Some points, one per row:
[ 0.9  1.3  0.5  0.7  1.7  1.1  0.3  0.6  2.2  2.4  1.  -1.6 -1.3 -0.1
 -0.2 -1.8 -0.6 -0.3  0.6 -1.4  1.1  0.1 -1.4 -0.1  2.3  1.4 -0.1 -2.3
 -0.7  0.4  1.1  1.2]
[ 1.4  1.7  0.1 -0.3 -0.9  1.6  0.3 -0.5 -0.1  1.8  1.5 -1.8  0.4 -0.7
  0.2 -2.2 -0.1 -2.1 -0.4  0.  -0.2  1.4  0.1  0.1  2.5  2.2 -1.7 -1.7
 -1.5 -0.2  1.5  1.8]
[ 0.2  0.8  1.6 -0.1 -0.1  0.4  1.7 -0.6  0.9 -0.2 -1.  -0.6 -0.8  0.1
 -0.1 -0.8  1.6 -0.9  0.6 -0.5  1.8  0.8 -0.3  0.3  0.1  0.3  0.1 -1.2
  0.6  0.9 -1.5  0.4]
[ 0.9  1.3 -0.4  0.3 -0.9  0.8 -0.3  0.6  1.  -0.7 -0.3 -1.2  2.  -2.
  0.4 -1.   1.6 -0.7 -0.2  0.1  1.5 -0.6  0.3  0.9  0.2  2.5 -0.6  0.5
  0.8 -1.3  0.5  0.6]
[-0.6 -0.4  0.3 -1.4  0.5 -0.6  0.7  0.3  0.3 -0.3  0.1  0.1  1.4 -0.9
  0.4  0.  -0.7  0.5  0.4  0.8 -0.2 -0.7  1.   0.5 -0.3 -1.2  0.1  0.1
 -0.2  0.  -0.5 -0.2]
[ 0.8  0.3  1.6  0.4 -0.2  0.2  0.3  0.7 -1.  -0.2  0.6  0.9  1.1  0.1
  0.3  0.5  1.2  0.3  0.3 -0.5  0.9 -0.2 -0.3  0.3  0.2  1.  -0.2  0.6
  0.4 -0.3  0.1  1.1]
[ 0.2 -0.3 -0.4 -0.3 -0.5  0.5 -1.2 -1.6  0.   1.6 -0.2  1.  -1.4 -0.9
 -0.1  1.4 -1.1 -0.3 -0.1 -0.2 -0.7  0.8 -0.9  0.   0.6 -1.7  0.4  0.3
  0.8  0.1  0.  -1.6]
[-0.1  0.7 -1.6 -0.6  0.1 -0.5 -0.8  0.3  1.6 -0.5 -0.3  1.7  0.3  1.3
  1.5  0.5  1.3  1.7  0.4  0.5 -1.2  0.1  1.  -1.1  0.2  0.2  0.4 -0.5
  0.5  1.   0.2  0.1]
[ 0.5  2.4  1.   0.5 -1.7  0.3  0.  -0.1  0.   0.9  1.3 -1.3  1.7  0.1
  0.6 -0.8 -0.6 -0.9 -1.1 -0.6  0.4 -0.4  0.3 -0.6  1.3  0.  -1.7 -1.6
 -1.9 -0.3 -0.1  1.3]
[-0.2  1.5  0.1  0.8 -1.7 -0.3  0.3 -1.1 -0.9  0.5  0.4 -0.5  0.1  2.5
  1.8 -1.3  0.6 -1.5  0.2 -1.7  1.3  1.1 -0.4 -0.2 -0.4 -0.5 -1.4 -1.1
 -0.4 -0.6 -1.3  1.2]
[ 0.9  0.2 -1.  -0.2 -0.6  0.9 -0.4  0.1 -0.8  0.   0.2 -0.3 -0.7 -1.6
  0.6  1.1 -0.9 -0.2  0.5  0.6 -0.9 -0.3  1.  -0.2 -1.2 -0.5  0.4 -0.8
 -0.1 -1.1  1.2 -1.5]
[-0.9  0.  -2.  -1.3  0.4 -0.8 -0.3 -0.2 -0.2  0.   0.8 -0.4 -1.7  1.6
  0.2  1.4 -0.5  0.4  0.9  0.9 -0.5  0.7 -0.4  0.9 -0.8 -2.2  0.8 -1.4
 -0.9  0.   1.  -1.5]
[-0.5  1.2  0.8 -1.2 -1.5  1.   0.1  0.4 -1.5  0.   0.2 -1.9  1.   0.2
  1.7 -2.  -0.8  0.1  0.2 -0.4  2.5  0.5  0.2 -1.2 -0.2  0.8 -0.7 -1.1
  0.2 -0.7 -0.8  1.4]
[ 1.9  1.5  0.3  0.3  0.6  1.1 -1.8 -0.3  2.1 -1.1  1.1  1.2  2.2 -5.1
 -0.3 -0.8 -0.7 -0.7 -1.7  0.5  2.  -2.2  0.2 -1.5  0.5  1.3 -1.8  0.3
 -0.5 -1.6  1.5 -0.9]
[ 1.4  0.9 -0.2  0.4 -0.3  0.5 -1.7  1.   1.2  0.  -0.2  0.1 -0.7 -1.9
  0.8  0.  -0.2 -0.4 -1.3  0.9  0.6 -0.7 -0.9 -1.9 -0.1 -0.9  1.1 -0.3
  0.  -1.   1.7 -0.9]
[-0.4 -1.  -1.3 -0.6 -0.6 -0.8  0.3 -0.1 -0.1 -1.2 -0.6 -1.3  1.   1.2
 -0.6  1.5 -1.4  0.5  0.   0.9 -2.7  1.7 -0.5  2.4 -0.8 -0.8  2.4  0.7
  0.5  2.   1.1 -0.9]
[-0.5 -0.2  1.3 -0.1  0.8  0.8  1.4  0.2 -1.5 -1.9 -1.9  1.6 -1.5  5.1
  0.   0.2  1.4 -1.2  1.7 -1.4  2.1  1.2  0.8  0.7 -1.8 -0.4  0.2  0.2
  0.3  0.5 -3.9  1.2]
[ 0.6  0.6  0.3 -0.7 -0.2  0.5  0.8 -0.2 -0.7  0.3 -0.2  1.7 -1.5  1.6
 -0.1 -1.6  1.  -1.9  1.2 -0.6  1.9  0.4  1.2 -0.7 -1.1  0.6 -0.3 -1.1
  1.   0.9 -3.2  0.7]
[-0.2 -0.4 -0.1  0.3  0.5 -2.  -0.6 -0.8 -0.6  0.5  0.3  1.3  0.2 -0.5
  0.   0.3 -0.5  0.7 -0.4  0.9 -0.6 -0.7  0.5 -0.2 -0.7 -1.3  1.5  0.8
 -0.2 -0.2 -0.7 -0.6]
[ 0.1  0.   1.4  0.7 -0.8  0.1  0.2 -0.4  0.   0.7 -0.3 -1.5 -0.3  0.7
 -1.1 -1.5  1.4  0.   0.2 -0.7  0.6 -0.7  0.2 -0.1  1.6  0.8 -1.6 -1.3
 -0.4 -0.4 -1.   1.5]
[-0.1 -0.4 -1.5  0.3 -0.6 -0.3 -1.  -0.8  0.1  1.8  0.1  1.4 -1.5 -0.5
 -0.6  2.6 -1.5 -0.6  1.1  0.2 -0.9  0.3 -1.1  1.7 -1.  -2.2  0.7  1.1
  0.1 -0.3  0.  -0.9]
[ 0.   1.7  1.7  0.6  1.   0.5  0.5 -0.9  0.4 -1.1 -1.2  0.4 -1.6  1.8
  0.1 -1.4  1.6 -1.1  0.5 -1.8  1.1  0.2 -0.1  1.6  0.   0.5 -0.1 -0.4
  0.2  0.5 -1.6  0.5]
[ 0.2 -2.3 -0.5  0.1 -1.  -1.3  2.   1.8  0.9 -1.4 -2.  -2.2  2.2 -0.8
 -1.1  1.7 -1.2 -0.7 -1.   1.3 -1.2  0.8  0.2  1.6 -1.1  0.2  0.3  1.6
  0.1  0.5  1.9 -0.2]
[-0.5 -1.2  0.4 -0.2 -0.4 -0.3 -0.3 -0.2 -0.6 -0.3 -0.4  1.2 -0.1  0.3
  0.3  0.2  0.9 -0.3  0.8 -0.6  0.  -0.2  0.9 -0.6  0.5  0.8  0.6  0.
  0.1  0.1 -1.7  1.3]
[-1.6  0.  -1.9 -1.9 -0.6 -1.6 -0.1  2.   0.1 -0.6 -0.4  1.8  0.2  4.2
  1.8  0.1  0.8  1.9 -0.8 -0.6 -1.   1.4  0.9  1.1 -0.4 -1.2  1.5 -0.8
 -0.2  3.1 -1.4 -1.1]
[-0.1 -0.5 -1.3 -0.8 -0.9 -0.1 -0.5  1.   0.1  0.2 -0.1  0.7 -0.6  1.
  1.5  0.3  0.3  0.5  0.   0.1 -0.5  2.8 -0.8 -0.2  0.5  0.3  2.1 -0.7
 -0.3  1.   0.  -1.2]
[-0.2 -1.5 -0.8  1.3  1.1  0.1 -1.  -1.5 -0.5  0.9  1.4  0.8  0.5 -1.2
 -0.5 -1.  -1.6 -0.5 -0.7  0.9  0.1 -0.6  0.6 -1.  -0.8 -0.3 -0.2 -1.1
  0.1 -0.3  0.2 -0.7]
[-1.   0.1 -0.8  1.7  1.1  0.4 -0.9 -1.  -0.2  1.1  0.3  1.  -1.9 -1.9
 -0.6  1.  -0.9 -0.8 -0.4 -0.1  0.1  0.1 -1.  -0.7  0.2 -2.  -0.4  0.
 -0.7 -1.5 -0.4 -1.2]
[ 0.3 -0.6  0.5  0.1 -0.2 -1.   2.1  0.  -0.2  0.4 -0.6  0.   0.1 -0.3
  0.7  0.7 -0.7 -0.1 -0.6  0.5 -0.7  0.  -1.   0.   0.3  0.7 -0.2  0.1
  0.3 -0.4 -1.3 -0.1]
[ 0.3  0.5  0.3 -0.5  1.1 -0.5  1.6  0.5 -0.3 -0.8  0.5 -0.8  1.1 -0.1
 -1.1 -0.7  0.9  0.6 -0.4 -0.1  0.3  0.  -0.1 -0.4  0.8  0.4  0.  -0.8
  0.4  0.6  1.2  0.9]
[-0.6 -0.5 -1.4 -0.8  0.  -0.1 -1.3  0.9  0.3  0.4  0.8  0.6  1.4 -2.
  0.1 -1.  -0.9  0.1 -0.6  0.5 -0.2 -0.9  0.9 -0.9  0.1  0.3 -0.9  0.5
  0.3  0.8  1.3 -0.5]
[-0.5 -1.6  1.1  0.5 -0.7 -0.9 -1.4  0.8  0.2 -0.6  0.7 -2.1  1.1 -0.4
  0.3  0.6 -1.2 -0.1 -0.5  0.3  0.9  0.1 -1.3 -0.9  0.   1.7 -0.9  0.6
  1.3 -0.3  0.8  0.7]
12 more points follow, each with its number after it:
[ 0.3  0.8  0.4  0.5  0.7  0.2 -1.1 -0.2 -0.7  2.6  0.4 -1.4 -1.3  0.5
 -0.1 -1.1 -0.5 -1.4  0.7 -2.   0.1  0.5 -0.5  0.8  2.3  0.6 -0.4 -1.2
 -1.5 -1.   1.   2.1] 0
[-0.9 -1.4  0.4 -0.3 -0.7 -0.7  0.9  0.7 -1.1 -0.7  0.3 -0.6  1.2 -0.5
 -0.5  0.4 -0.9  0.2  0.8  1.2 -1.1  0.4 -0.2  0.4 -1.3 -0.4 -0.1  1.8
  0.2  0.7  0.8 -0.6] 1
[ 0.5  0.6 -0.7 -0.2  0.5  1.3 -1.7  0.3  0.8 -0.4  0.9  0.7  0.1 -0.7
  0.6  0.3  0.2  0.6 -0.3 -0.1  1.  -0.5  0.2 -0.9 -0.5 -0.4  0.6 -0.3
 -0.5 -0.6 -0.2 -1.6] 2
[ 0.1 -1.1  0.2  0.3  0.5  0.2  0.1  0.3 -0.4 -0.3 -0.1 -0.8  1.1 -0.2
  0.5  1.  -0.5  0.8 -0.1  0.5 -0.6 -0.6  0.2  0.9 -0.3  0.2 -0.4  0.8
  0.7  0.  -0.2  0.7] 3
[-0.5  0.  -0.5  0.7  0.8 -0.6 -0.1 -0.6 -2.   0.7  0.1  1.5  1.  -0.2
 -0.2 -0.6  0.9  1.1 -0.5  0.1 -1.1 -1.4 -0.6  0.7 -0.2 -1.2  0.6  0.7
 -0.7 -0.8 -0.9 -0.4] 4
[ 0.6  1.6  1.6  0.8  0.3 -0.5 -0.1 -1.6  0.6  1.  -1.2 -1.  -0.8 -0.2
 -0.4 -0.9 -0.3 -1.5  1.5 -1.4  0.4  0.1 -0.8  0.9  1.  -0.1  0.1 -1.3
  0.4 -0.1 -1.2  1.9] 5
[ 0.7 -0.3  1.7  0.8  0.2  1.1 -0.8 -0.2  1.5  0.8  0.1 -2.1 -0.3  0.4
 -0.1 -0.8  0.8  0.1 -0.7  0.1  0.1 -0.1  0.1  0.4  0.4  1.2 -1.2 -0.4
 -1.7 -0.8  0.3  0.4] 6
[ 0.8 -0.1  1.4  0.2  1.9  0.1  1.1 -0.1  1.4  0.3 -1.2 -0.8 -2.  -1.3
 -1.7 -2.1  1.5  0.   0.8 -1.2  1.3 -1.  -1.2  1.3  1.1  1.6  0.1 -1.3
  0.7  1.4  0.9  0.4] 7
[ 0.5 -1.1  0.1  0.8  0.  -0.6 -1.7  1.4  0.1  0.1  0.5  1.1 -0.1  0.2
  0.  -0.2 -1.   0.3 -0.4  1.3  0.   0.3 -0.8 -1.1 -0.8  0.5  1.   0.5
 -0.1  0.1  0.4 -0.4] 8
[-0.9  0.2 -0.2  0.3 -1.2 -0.1 -1.3  0.   0.   0.1  1.3 -1.1  1.3 -1.1
  0.1 -0.6 -0.2  1.5  0.1  1.5  1.8  0.  -0.8 -1.9 -0.4  2.7  0.8 -0.7
  0.7  0.3  1.5 -0.8] 9
[-0.4 -0.9 -0.9  1.6 -0.2 -1.5 -1.4  1.2 -1.2 -0.1 -0.1  1.1  1.5 -1.5
 -0.6  0.3 -0.6  0.2  0.1  1.9 -1.  -0.3 -0.4 -1.  -0.7  0.  -0.5  0.4
  0.5  0.5 -0.4  0.1] 10
[-0.6  0.6  1.5 -0.9  0.2  0.6  1.1 -0.8  0.4  0.4 -0.9  1.1 -1.   1.4
 -0.4 -0.5  1.4  0.1  0.9 -0.5  0.4 -0.1  0.8  0.3  0.2  0.6  0.2 -0.1
  0.7  0.4 -2.3  1.7] 11
Which three of these numbered points are nearest to each point below, looking only along the 6 directions in which the first points spread most? Their numbers follow each, nearest first.
[-1.2 -1.1 -0.1 -0.3  0.5 -0.6 -1.2  1.4 -0.6  0.4  0.   2.   0.1 -0.7
  0.   1.   0.2  0.3 -0.4  0.8  0.2  0.  -0.8 -0.2 -1.2  0.2  0.1  0.3
 -0.2  0.8  1.7  0.8] > 8 4 10
[ 0.   0.6  1.6  1.5 -0.1  0.8  0.3  0.3  0.2  0.8 -0.4 -0.9 -0.7 -1.7
 -1.6 -1.9  0.1 -0.5 -0.8 -0.4  1.2 -0.5  0.   0.7  2.3  1.7 -0.8 -0.9
 -0.7  0.3  1.4  0.7] > 6 7 5
[ 0.   0.9 -0.8  0.  -0.2  1.3 -1.7  0.2  0.1 -1.4  1.3  0.4 -0.5 -0.5
  0.9 -0.3 -0.5  1.3  0.1  0.8  1.1 -0.5 -0.6 -1.2  0.1  0.3  0.  -1.2
  0.3 -1.   1.3 -0.8] > 2 8 9
[ 0.4 -1.4 -0.4 -0.2 -1.8 -1.6  1.1 -0.5  1.1 -0.6 -0.5 -0.9  1.9  0.7
 -1.7  2.1 -1.1  0.4 -0.2  0.8 -1.6  0.1 -0.7  1.6 -0.8  0.3  1.   3.7
  0.6  0.   1.  -1.4] > 1 3 10
[-0.3 -0.6  0.5  0.2  0.9 -0.5 -1.7  1.5  0.6 -0.8  1.2 -0.6  1.1 -1.3
  0.6 -0.6 -3.1  1.4 -1.   1.8  0.5 -0.7 -0.2 -2.5  0.2  1.8 -0.3 -0.7
  0.7  1.2  0.5  0.8] > 9 10 8
[-0.4 -0.1  0.8 -0.3  1.1  0.4  1.1 -0.9 -1.2  0.2 -0.6  1.3 -0.8  2.1
  0.1 -1.1  0.5  0.2  0.2 -1.3  0.9  0.1  2.1 -0.8  0.7  0.3 -0.4 -2.
  0.5  0.5 -2.4  1.1] > 11 5 4
[-0.6 -0.8 -0.3  0.9  0.9  0.5 -0.5  0.7 -0.9  1.3 -0.8  2.7 -0.3 -0.5
 -0.9  0.6  0.3  0.1 -1.5  0.6 -0.5 -0.5 -0.2 -0.4 -0.3 -0.1 -0.1 -0.6
  0.1 -0.4 -1.5  0.2] > 4 8 2
[ 0.1 -1.6 -0.1 -0.1 -0.9 -0.6  1.2 -0.9 -1.5  0.3 -1.4 -0.2  1.3  0.7
 -2.   1.6 -0.7 -0.3  0.6  0.5 -1.5  0.2 -0.2  1.8 -0.3 -1.1 -0.2  1.1
 -0.4 -0.9  0.7 -1.6] > 1 3 10
[-0.4 -0.5 -0.6 -0.1 -0.8 -0.6  0.9 -0.1  1.  -0.2 -1.7 -0.2  0.6 -0.1
 -0.9  0.6  0.3  0.  -0.9  0.8 -1.1 -1.2  0.4  0.4 -0.3  1.5  0.   1.2
  1.3 -0.3 -0.6 -0.6] > 3 1 8
[ 1.5 -0.3  0.1  0.7 -2.2 -0.8  1.9 -1.5 -0.7 -2.4 -2.4  0.8  0.   3.5
 -0.1 -0.4  1.8 -1.3  0.5 -2.3  1.2  0.4 -0.7  1.2 -1.7 -1.8 -0.1  0.5
  1.3  0.2 -2.8  1.1] > 11 5 4
[-0.8 -0.3  0.2  0.1 -2.1  0.3  0.1  2.3 -0.7 -2.2  1.1 -3.9  2.5 -1.1
  0.8 -1.9 -1.   2.  -0.4  1.8  1.7 -0.3 -1.9 -0.9  0.1  2.4  0.   0.8
  0.2  1.5  3.   0.2] > 9 3 1
[ 1.1  0.9  1.6  0.8  1.7  0.   0.2 -1.  -0.3  0.5 -0.6 -1.1 -1.7 -0.5
 -0.3 -1.7  0.5  0.8  1.4 -2.2  1.  -0.6 -1.5  0.4  2.   0.8 -0.7 -1.7
  0.8 -0.1  0.2  1.5] > 5 6 7
[-0.2 -0.7  2.8  0.7  3.   0.8  0.6  0.5  2.   1.1 -0.7 -2.1 -1.8 -1.2
 -1.9 -3.4  0.8 -0.7  0.9 -0.4  0.8 -0.8 -0.7  0.8  2.4  2.3  0.6 -1.
 -0.4  0.8 -0.2 -0.3] > 7 6 5
[-0.5  0.5  0.4  0.7 -0.3  0.3  0.1  0.1 -1.6 -0.2 -1.2  2.3 -1.   1.9
  0.1 -0.3  0.8 -0.5 -0.1 -3.2  1.   0.4  1.2 -1.2 -1.1  0.   0.6 -0.9
  0.2 -0.1 -3.2  1.7] > 11 4 5
[ 0.2  3.  -1.1  0.1 -3.3 -1.2  0.8 -2.  -0.9  2.2  1.5 -1.6  1.   1.5
  0.3  0.9 -0.6 -3.8 -1.3 -1.3  0.2  0.8  0.   0.6  0.2 -2.1 -2.3  0.1
 -2.1 -1.3 -1.2  2.4] > 0 5 6
[-0.7 -0.4  0.4 -0.3  0.1 -0.1  1.  -0.9  0.1 -0.6 -0.1 -0.9  0.7  0.2
  0.8 -0.9  0.1  0.6  0.6  0.9  0.2  0.4  0.  -0.1 -0.4  1.3 -0.1  0.7
 -0.7 -0.7 -0.7  0.2] > 3 8 4
[-0.7  0.4  0.1  0.1  0.3  0.   0.2  0.6  0.  -0.2 -1.8 -0.9  0.1 -1.1
 -0.8  0.2  1.6 -0.4  0.1  0.5  0.1 -1.4  1.4  0.5  0.7  0.4 -0.6  0.7
  0.2  0.3  0.1  0.3] > 3 8 6
[-1.3 -0.4 -0.5  0.   1.9  0.8 -0.1 -0.4 -0.7  0.8  0.2  2.2  0.3 -0.2
 -1.5  1.1 -0.9 -0.9  1.2  0.1 -0.3  0.1  0.   0.2 -0.1 -1.9 -1.6  0.8
 -0.6 -0.2 -1.9  0.8] > 4 8 2
[ 0.6 -0.4 -0.8  0.1 -0.9 -0.6 -0.6 -0.1 -2.1 -0.5 -0.3 -0.6  0.7 -0.9
 -0.7 -0.4 -0.1  0.5 -0.2  1.2 -0.6 -0.4  0.3 -0.6 -0.5 -0.2  1.2  1.8
 -0.7 -0.4  0.1 -0.9] > 10 3 8
[ 0.8  0.3 -0.2 -1.  -0.3  0.4 -0.7  0.8  1.   0.   0.  -0.3 -0.8  0.6
  1.5  0.6  0.2  1.1 -0.5  0.6  0.   0.3 -0.3 -0.4 -0.3 -0.9  1.7 -1.3
  0.8 -0.6  0.9 -1.4] > 8 2 4
[-0.5  0.6  1.1 -0.2 -1.8 -0.6 -0.2  0.8  0.5 -1.5  0.6 -3.3  1.9 -1.8
  1.1 -2.2  0.4  0.6 -0.6  2.6  1.7 -0.3 -0.3 -0.4  1.4  1.7 -0.8  1.1
  1.   0.5  3.1  0.8] > 9 6 3
[ 0.8  0.9  0.6  0.  -0.1  0.3  0.8  0.6  0.4  1.   0.9 -1.7  0.2 -0.3
  0.1 -1.6 -0.5 -1.1 -0.2 -0.8  1.   0.8  0.4  1.2  1.   2.2 -0.8  0.
  0.7 -0.5 -0.4  1.3] > 6 5 0
[ 0.3  0.2  1.6  0.9  1.2  0.1  0.4 -0.2  0.1  0.5 -0.4 -0.2 -1.6  0.8
 -1.5 -0.9  0.7 -1.4  0.7 -1.3  1.2  0.  -0.7  0.1  0.4  0.1 -0.6 -0.5
  0.8  0.  -0.7  1.1] > 5 11 6
[ 1.8  0.4  2.4 -0.6 -0.1  0.8  2.  -0.5  1.5 -0.3 -1.2 -1.6 -0.8 -1.8
 -2.1 -0.4  2.2  0.5 -0.2 -0.4 -1.1 -1.6  0.1  0.6  1.3  1.3 -0.4 -0.1
  1.2 -0.5  0.1 -0.6] > 7 6 5
[ 0.3 -0.1 -1.1  0.2  1.6 -0.1  1.5 -1.9 -1.   1.8 -1.5  3.1 -0.4 -0.1
 -2.1  2.4  0.4 -2.2  0.1 -0.7 -3.1 -0.3  0.7  1.2 -0.2 -1.  -0.1  1.6
 -0.2  0.6 -3.8 -0.1] > 4 11 8
[-0.8 -1.1 -0.6 -0.1  0.5 -0.5 -1.  -1.8  0.7  0.9  0.2  1.6  0.1  0.5
 -1.7  1.3  0.1 -1.5  0.1 -0.1 -1.  -0.8  0.6  0.1 -0.7 -1.8  0.4  0.7
  0.  -0.1 -1.2 -0.8] > 4 8 10
[-0.8 -1.6 -0.7  0.3 -0.6 -0.1 -1.6  1.7 -0.7  0.1  0.6  0.4  0.5 -0.6
 -0.2  0.3 -1.1  0.8 -0.7  1.2  0.3 -1.1  0.  -0.2 -0.6 -0.6 -0.7  0.4
  0.3  1.2  0.5 -0.4] > 10 8 4
[ 0.1  1.4  1.9 -0.1 -1.  -0.3  0.5  0.5  0.1  0.6  0.7 -1.8  0.2 -0.7
  0.7 -1.   0.3 -1.3 -0.2  0.3 -0.5  0.1 -0.2 -0.2  0.3  1.7 -0.9 -1.
 -0.3 -0.4  0.7  0.5] > 6 9 0
[ 0.6  0.3  1.4  1.3  0.4  0.5  0.5 -1.1  1.2  0.4 -1.1  0.2 -0.4  0.1
 -0.6 -1.9  0.4 -0.7  1.7 -1.9  0.2 -0.3  0.4 -0.3  1.  -0.6 -0.6 -1.6
  0.4  1.2  0.   1.2] > 5 6 11
[ 0.5 -0.6 -0.6 -0.5 -0.6 -0.6  1.7 -0.6  0.4 -0.6 -1.2 -1.2  0.1 -1.6
 -0.3  0.   0.4 -0.3 -0.7  0.5 -1.6 -1.3 -0.2  0.5  0.5  1.3  0.3  1.3
 -0.1 -1.4  0.3 -0.5] > 3 1 8
[-0.9 -0.2 -0.9  0.8  0.5  0.2 -0.3  0.8 -0.2 -0.7  2.  -0.3  1.5 -1.5
  1.1  0.  -0.6  1.4 -0.9  1.   0.4 -0.3 -0.2 -1.4 -1.   1.4  1.6 -0.3
 -0.5  0.7  1.4 -0.5] > 9 8 10
[ 0.8 -0.6  0.  -1.7  0.2 -0.5  1.7 -1.9  0.9 -0.8 -1.3 -0.2  1.7 -0.7
 -1.6  0.9  0.5  0.  -1.   0.  -2.3 -0.6 -0.5  1.1  1.6  0.1  0.5  1.4
  0.2 -0.4 -0.6 -0.2] > 3 1 8
[ 0.7  0.4  1.4 -0.1 -0.6  1.5  0.8 -0.5 -0.5 -0.5  0.8 -2.1  1.6 -0.7
  0.3 -1.3  0.7 -1.2 -0.5  0.2  1.9  0.4 -0.3 -0.5  0.8  0.9 -1.3 -0.8
 -1.3 -0.2  0.6 -0.1] > 6 9 5
[ 0.3  2.4  1.5  1.3 -0.8  0.7  0.1 -1.3 -0.4  1.2  0.7 -1.6  0.   2.1
  0.4  0.1 -1.  -1.2  0.  -0.6  0.2  1.2 -0.3 -0.4  1.5 -1.3 -2.5 -1.6
 -0.8 -0.8 -0.9  1. ] > 0 5 6
[ 1.   0.3  0.7 -0.3 -0.3  0.4  1.3 -0.2  2.   0.3 -0.9 -1.5  0.8 -2.1
 -1.2 -1.   0.6 -0.4 -0.6 -0.8 -0.3 -1.1  1.2  0.5  0.5  0.8 -0.2 -0.1
 -0.4  0.4 -0.3  0.7] > 6 3 7
[-1.4 -0.1 -1.7  0.3 -1.2 -1.5 -1.6  0.9  0.8 -1.  -1.   0.3  2.   0.5
 -0.9 -0.1 -1.3  0.6 -0.1  1.1 -0.4 -0.6  0.2 -1.  -0.3  1.6  1.1  1.1
  0.8  1.3  0.2 -0.1] > 10 8 3
[ 0.9 -0.4  1.4 -0.4  1.3  0.1 -0.1  0.2 -1.3 -0.7 -0.7  1.7  0.1  0.9
 -0.3  0.2  1.2 -0.2  1.2 -1.3  0.6 -1.   0.2 -0.7 -0.4 -0.4 -0.5 -0.7
  0.4  0.8 -3.1  1.3] > 11 4 5
[ 0.   1.1  1.1  0.6  0.5  1.5  1.2 -0.9  0.1  0.4  0.4 -1.5 -0.8  1.1
 -0.4 -1.3 -0.2 -1.9  0.  -1.6  1.1 -0.1 -1.1  0.8  2.3  0.  -0.8 -0.2
 -0.2 -0.4  0.2  1.1] > 5 0 6
[ 0.8  0.5  1.4  0.8  0.2  0.4 -1.2  0.7  1.   0.4 -0.5 -3.2 -0.9 -1.5
 -1.2 -2.5  0.2 -0.3 -0.5 -0.1  1.  -0.2 -0.5  1.   2.   1.8 -0.6 -1.7
 -0.4 -0.5  1.3  0.9] > 6 0 7
[-0.5 -1.8  0.   0.  -1.5 -2.   0.2  0.9  0.2 -0.9 -0.3 -1.9  2.  -0.9
  0.   1.2 -0.8 -0.3  0.   0.7 -1.1  0.5 -0.7 -0.5 -0.2 -0.1  1.1  1.8
  0.6  0.5  1.6 -0.3] > 1 3 10
[ 1.   0.2 -0.8 -0.3  0.3  0.8 -0.5  0.3  0.9 -0.2  0.1  1.  -0.9  0.
  1.6 -0.7  1.1  1.1  0.4  0.3  0.6 -0.5  0.8 -0.7  0.8 -0.1  0.  -0.1
  0.7  0.5  1.1 -2.4] > 2 8 4
[-0.1 -1.2 -1.6  0.  -0.4 -0.9  1.2  0.4  0.7  0.4 -1.8 -2.1  0.7  1.2
 -0.2  2.3 -0.2  1.3  0.5  1.2 -1.3 -0.2  0.1  0.9 -0.4 -0.3  0.4  1.4
  0.8 -0.4  1.2 -0.8] > 1 3 8
[ 0.8  0.4  1.  -0.5 -0.9  0.5  0.9 -0.9  0.   0.8 -0.5 -0.5 -1.1  1.
 -0.6 -1.3  1.3 -0.3 -0.2 -1.5  0.2  0.3  0.6 -0.4  0.3 -1.3 -1.7 -1.1
 -0.3  0.5 -0.8  1.1] > 5 11 6
[ 0.  -0.9  0.7  0.6 -0.7  0.8  0.4 -0.4 -0.7 -1.4  0.5 -1.3  1.  -1.2
 -0.2  0.4 -0.5  0.3 -0.2  0.9 -1.   0.3 -0.5  0.1  0.9  0.3 -0.8  1.
  0.4 -0.1  2.1 -0.4] > 3 1 9
[ 0.7  0.2  1.8 -1.1  1.   0.9  1.3 -0.8  1.3 -0.6 -3.5  0.9 -1.3 -0.3
 -3.  -1.1  2.8  0.   0.6 -0.9 -0.8 -1.4 -0.3  2.   0.5  2.2  1.   0.6
  1.   1.4 -0.8  0.6] > 7 11 5
[-0.4 -0.9  1.3 -0.5 -0.1 -0.7  0.5 -1.9  0.1 -1.3 -1.2  0.2 -0.9  2.2
 -0.4  0.6  1.7 -0.7  1.2 -2.2  2.   0.7 -0.8  1.1 -0.9 -0.2  0.2  0.1
 -1.1  0.2 -1.3  1. ] > 11 5 4
[ 0.2  3.6  0.2  0.9 -2.6 -2.   2.3 -1.9  0.   0.4  0.3 -0.5  0.5  2.7
  1.1  1.6  0.  -2.3  0.  -1.8 -0.4  1.7  0.8  0.6  0.4 -2.4 -2.3  0.6
 -1.  -0.9 -2.3  1.9] > 5 11 0
[ 0.  -0.6  0.4  1.  -0.4 -1.1  1.4 -0.4  0.4  0.6 -0.4  0.7  0.7 -0.7
 -2.1  1.2 -0.1 -0.8  0.6 -0.4 -1.4  0.  -0.4  1.1 -0.1 -0.2  0.1  1.2
 -0.9 -1.1 -1.4 -0.2] > 3 1 4
[ 0.7  2.1 -0.4 -0.8 -2.8 -0.6  0.6 -1.6 -1.9  1.   0.1  0.3  2.   1.4
  0.4  0.4 -1.3 -2.8 -1.1 -1.5 -0.8  1.7  1.1  1.   0.1 -2.5 -1.9 -0.1
 -3.1 -1.3 -0.8  1.9] > 0 4 3
[-1.8 -0.7 -1.2 -1.2  0.4 -0.1 -1.4  0.5  0.7  0.1  0.2  0.1 -0.5  0.9
  1.2  0.5  0.5  0.7 -0.6  1.1 -1.2  0.   2.1 -1.1  0.  -0.8  0.2  0.2
  0.   1.2  0.6 -1.8] > 8 4 2
[ 0.7  1.2  1.   0.4 -0.5 -0.7  2.3 -0.7  0.1 -1.8 -1.   0.3 -1.   2.4
 -0.7  0.3  1.7 -1.4  1.1 -2.4  1.1  0.3  0.   1.  -1.1 -1.7 -0.4 -0.6
  0.2  0.  -0.2  0.5] > 11 5 4
